Each row has a name. After each piece below comes the name of the row it's from, unless a question asks for something else. Each question is about the rows just above it. Places in a row count from 1.

[138 115 134 141 119 139 135] -> semuk
[152  95 145 154 106 156 145] -> momog
[157  88 148 168 101 161 149] -> ved
[162  80 152 174  96 167 152] -> kemiv
[181 155 155 181  92 172 155] -> Mes
[152  95 145 161 106 154 145] -> Viko
Places of [154] in row Viko: -> 6
Every place of [155] in Mes: -> 2 3 7

[167 167 168 167 168 168] : lat
[ 88 167 165 168 100 122] : zavi
[ 88 167 165 168  90 164] : bir
asked: [167 167 168 167 168 168] -> lat
Places of [167] in row lat: -> 1 2 4

[ 92 165  94  98 167 165  94  96  86  98 162 164  98  94 163 159 161 161] -> susu
[103 151 103 106 153 154 104 107  94 107 147 151 152 100 148 146 149 149] -> kipi
[ 98 161 169 102 163  93 155  99  93 102 155 159 160  93 157 155 155 155] -> vive
[170  83 167 166 170  84 168 167 175  86  85  86  85 170  85  87  86  87] -> muzi
[106 148 107 108 152 151 108 107  97 108 145 150 148 103 147 145 146 148] -> donak
[ 89 173  88  92 174 171  88  90  78  93 168 172 170  84 169 167  99 169] -> pumut
At which places does vive hold [93]? -> 6 9 14
Every place of [98] in susu: -> 4 10 13
Every place of [85] in muzi: -> 11 13 15
Where do [ 89 173  88  92 174 171  88  90  78  93 168 172 170  84 169 167  99 169] appear? -> pumut
Places of [170] in row muzi: -> 1 5 14

[126 128 129 128 122 124 128 128 124 127 125 132 121 125 135 137 125 120
 121 133 124 119 125 131 131 121 133 128 124 130] = dube
[121 127 122 133 137 123 128 130 120 138 113 130 139 133 119 137 131 128
 130 125 130 111 125 131 128 128 126 124 138 130] = gura
[129 120 123 131 114 141 112 131 130 120 130 147 118 120 118 113 132 118
 132 128 128 130 121 118 129 119 143 130 120 126] = zez
[107 121 114 142 118 118 119 133 100 147  95 160 136 126 119 151 131 108
 125 128 126  87 112 133 138 106 154 109 154 136] = bidaz
[120 129 115 129 134 131 127 127 117 144 121 138 126 127 127 139 135 120
 133 130 115 108 128 128 128 120 148 113 146 129] = nuro
[154 123 130 122 115 146 131 123 140 125 142 145 121 102 109 119 135 127
 131 135 142 119 129 113 116 112 159 134 145 120] = ganer
Places of [125] in row dube: -> 11 14 17 23
Places of [130] in row zez: -> 9 11 22 28
Places of [128] in row dube: -> 2 4 7 8 28
At which places does zez hold [118]? -> 13 15 18 24
asked: [126 128 129 128 122 124 128 128 124 127 125 132 121 125 135 137 125 120
 121 133 124 119 125 131 131 121 133 128 124 130] -> dube

[124 130 164 129 164  97  97  82] -> Rifer
[ 81 127 143  76 137 146  87 178] -> razit
[183 170 175 172 103 170 160 170] -> Koza
[ 81 127 143  76 137 146  87 169] -> zaz
[ 81  96 143  76 137 146 124  86] -> Sosu
[183 170 175 172 103 170 160 170] is in which row? -> Koza
Where do [124 130 164 129 164  97  97  82] appear? -> Rifer
Every place of [170] in Koza: -> 2 6 8
[ 81  96 143  76 137 146 124  86] is in which row? -> Sosu
asked: [ 81 127 143  76 137 146  87 178] -> razit
Places of [97] in row Rifer: -> 6 7

[138 144 172 128 102 169 169 169 133 107 128  92 133 128 149 154 144 138
 159 143  97 143 118 133  97 149] : Nis
[139 150 139 171 101 171 171 171 133 106 128  90 134 128 150 155 144 139
 161 144  96 144 117 133  95 150] : kopu
[140 146 140 128  98 175 175 175 134 104 128  87 134 128 151 158 146 140
 163 146  93 146 116 134  93 129] : soko
[140 146 140 128  98 175 175 175 140 104 128  87 134 128 151 158 146 140
 163 146  93 146 116 134  92 152] : git
[139 145 139 128 100 173 161 173 134 106 128  89 134 128 150 156 145 139
 161 145  95 145 117 134  95 150] : givo
[122 136 123 136 169 162  83 162 129 162 136 182 162 136 109 136 116 123
  96 116 175 116 149 129 175 109] : nosup
[122 116 122 136 169  82  82  83 129 162 136 182 129 136 109 103 116 123
  96 116 175 116 149 129 175 109] : nikuf
[122 115 122 136 170  81  81  81 129 163 136 183 129 136 109 102 115 122
  94 115 177 115 149 129 177 108] : vos
[139 145 139 128 100 172 172 172 133 106 128  89 134 128 150 156 145 139
 161 145  95 145 117 133  95 150] : kela
Every place of [162] in nosup: -> 6 8 10 13
Which row holds [140 146 140 128  98 175 175 175 134 104 128  87 134 128 151 158 146 140
 163 146  93 146 116 134  93 129]? -> soko
At which places does git hold [128]? -> 4 11 14
Every place of [171] in kopu: -> 4 6 7 8

[125 137 130 118 125 133 144 122 131  82 119 128 129 127] = fufu
[123 137 138 124 127 132 138 127 127 108 120 127 137 127] = dofup
[126 135 131 116 125 132 144 121 123  74 118 126 123 127] = tezu
[124 129 130 122 129 131 137 127 125  98 122 127 123 126] = gasa
[125 134 131 117 142 132 142 132 130  79 119 128  99 142] = tavut
[120 132 133 122 127 133 134 127 129 129 125 128 127 126] = Firov
[123 133 129 117 126 133 135 127 131 111 125 127 124 127] = Vom
Every place of [129] in fufu: -> 13
Every place of [133] in Firov: -> 3 6
At which places does dofup hold [127]? -> 5 8 9 12 14
Every place of [137] in dofup: -> 2 13
At which places does tezu hold [121]? -> 8
At which places does tavut hold [142]? -> 5 7 14

[165 104 149 144 123 114 133] : soroz
[148 123 123 148 148 123 123] : tabuv
[ 87  77  79 141 145  84 147] : Kipim
Which row holds [ 87  77  79 141 145  84 147]? -> Kipim
asked: [148 123 123 148 148 123 123] -> tabuv
Places of [148] in row tabuv: -> 1 4 5
asked: [165 104 149 144 123 114 133] -> soroz
At which places does soroz hold [104]? -> 2
At which places does tabuv hold [123]? -> 2 3 6 7

[ 93 134  87 150 117] -> Poter
[152 119 135 119 135] -> sek
[118 118 138 118 118] -> Tubid
[105 126  87 163 118] -> poz
Places of [135] in row sek: -> 3 5
Every place of [118] in Tubid: -> 1 2 4 5
Places of [150] in row Poter: -> 4
The row with [152 119 135 119 135] is -> sek

[138 125 116 113 135 134 125 122 116 148 125 121 122 122 111 124 130 143
 134 131 113 126 118 147 127 112 111 116 142 123 120 122 123 127 144 142
 122 126] = zilek
[114 124 147 138 136 128 132 112 131 119 137 141 132 120 134 128 120 128
 124 123 138 133 131 123 114 145 134 138 121 125 132 141 137 117 106 132
 140 144] = nid
[113  95 131 125 117 115 121 124 126 118 143 129 146 137 145 129 112 115
  99 123 145 110 115 134 113 156 134 135 111 104 147 142 123 112 111 125
 119 139] = tebul
[150 153 101 107 143 113 121 147 117 137 107 113 120 146 110 128 157 136
 152 147 112 148 135 115 154  78 124 121 164 167 104 122 110 148 153 135
 137 139] = Sug
[140 147 107 103 144 117 113 124 121 148 118 121  89 129 113 116 135 147
 163 150 109 168 126 153 140  93 106 107 177 159 116 123 107 155 150 123
 113 114] = Lut
[139 144 133 126 136 113 136 131 132 138 121 121 123 114 125 128 133 130
 137 120 122 121 128 133 130 123 128 121 130 125 121 118 140 135 139 122
 126 105] = lefim
[125 127 130 126 121 120 120 124 125 128 128 121 131 129 135 128 132 125
 130 130 135 134 130 133 120 123 130 126 148 133 124 148 124 131 121 126
 133 154] = lil
[134 132 114 117 134 127 121 132 135 138 135 129 116 125 120 126 133 136
 140 135 114 137 124 141 132 111 113 135 148 134 122 129 119 142 142 122
 121 132] = gogu
[133 155 142 125 134 100 130 119 123 134 121 127 107 119 132 121 130 130
 151 129 133 150 137 134 130 123 137 124 146 145 121 123 136 140 127 129
 127 126] = pob
[110 125 153 148 108 115 151 117 159 118 141 154 140  92 121 139 118 137
 120 107 115 111 121 114 110 155 118 137  87 102 130 131 160 114 113 127
 149 110] = bor
asked: [150 153 101 107 143 113 121 147 117 137 107 113 120 146 110 128 157 136
 152 147 112 148 135 115 154  78 124 121 164 167 104 122 110 148 153 135
 137 139] -> Sug
Where do [125 127 130 126 121 120 120 124 125 128 128 121 131 129 135 128 132 125
 130 130 135 134 130 133 120 123 130 126 148 133 124 148 124 131 121 126
 133 154] appear? -> lil
Every place of [116] in zilek: -> 3 9 28
Places of [115] in row tebul: -> 6 18 23
Every place of [135] in gogu: -> 9 11 20 28
Places of [110] in row bor: -> 1 25 38

